In the data rows, the value 500 means zero.
Some points, one per row:
ndarray[322 454 438 582 475 436 556 284]
ndarray[28 523 407 645 452 286 545 153]
ndarray[478 622 619 354 485 595 522 685]
ndarray[502 395 368 555 458 480 651 403]
ndarray[368 646 467 584 375 503 563 444]
ndarray[782 536 650 314 508 616 394 841]
ndarray[106 507 465 645 491 413 541 249]
ndarray[702 478 652 381 641 598 418 575]
ndarray[395 585 486 702 464 394 491 306]
ndarray[444 475 294 524 358 335 540 401]
ndarray[758 476 597 421 606 653 481 579]
ndarray[999 434 815 322 524 710 388 999]
ndarray[260 518 400 702 451 375 572 256]
ndarray[290 516 365 581 471 454 529 300]
ndarray[0 513 349 693 477 363 589 108]
ndarray[405 407 397 612 592 503 549 203]
ndarray[67 468 550 661 599 526 534 253]
ndarray[103 518 312 614 472 378 554 166]
ndarray[336 343 331 607 502 346 553 221]
ndarray[213 387 384 541 536 362 513 199]
10 more points follow, each with its number after it:
ndarray[489 411 600 316 539 624 497 584] 0
ndarray[999 524 718 309 532 765 368 891] 1
ndarray[731 471 563 533 509 567 549 539] 2
ndarray[234 495 405 690 529 391 604 154] 3
ndarray[834 536 578 517 555 548 452 671] 4
ndarray[0 634 324 798 551 323 549 0] 5
ndarray[592 593 550 650 439 459 454 468] 6
ndarray[718 482 503 318 457 563 445 553] 7
ndarray[750 354 612 437 620 646 474 671] 8
ndarray[725 492 581 356 529 598 451 688] 9
Which of these numbered points is nearest to each point below, ignoring the direction in which the first points spread most? Its number follows each.
ndarray[0 408 226 811 464 330 718 0] > 2
ndarray[267 671 517 665 550 447 455 331] > 5
ndarray[699 597 563 616 382 537 483 776] > 6
ndarray[533 444 655 477 540 591 501 465] > 3
ndarray[980 554 676 354 462 614 439 894] > 4
ndarray[609 484 541 438 593 580 476 416] > 3
ndarray[736 652 565 563 412 553 484 830] > 6
Now 10 new points, numbered from 0 again:
ndarray[232 515 392 655 465 350 589 316] 0
ndarray[263 433 475 539 510 444 579 352] 1
ndarray[135 551 368 598 410 377 609 243] 2
ndarray[658 458 523 404 531 578 481 619] 3
ndarray[493 441 555 431 556 517 455 520] 4
ndarray[436 450 427 453 521 426 565 439] 5
ndarray[407 565 396 518 476 437 474 452] 6
ndarray[101 589 390 638 590 488 516 283] 7
ndarray[586 515 424 545 405 448 517 442] 8
ndarray[187 390 329 541 521 327 600 295] 9
Which of these numbered points is nearest to each point below, ignoring the direction in which the first points spread most? Its number follows each.
ndarray[450 391 364 548 499 428 512 314] > 3
ndarray[316 589 475 584 560 551 478 432] > 7
ndarray[448 635 562 400 498 572 516 683] > 2
ndarray[200 486 425 632 473 468 540 293] > 1
ndarray[652 490 575 482 462 505 481 649] > 0
ndarray[260 397 343 533 475 360 610 324] > 9
ndarray[605 573 484 406 469 497 444 654] > 6
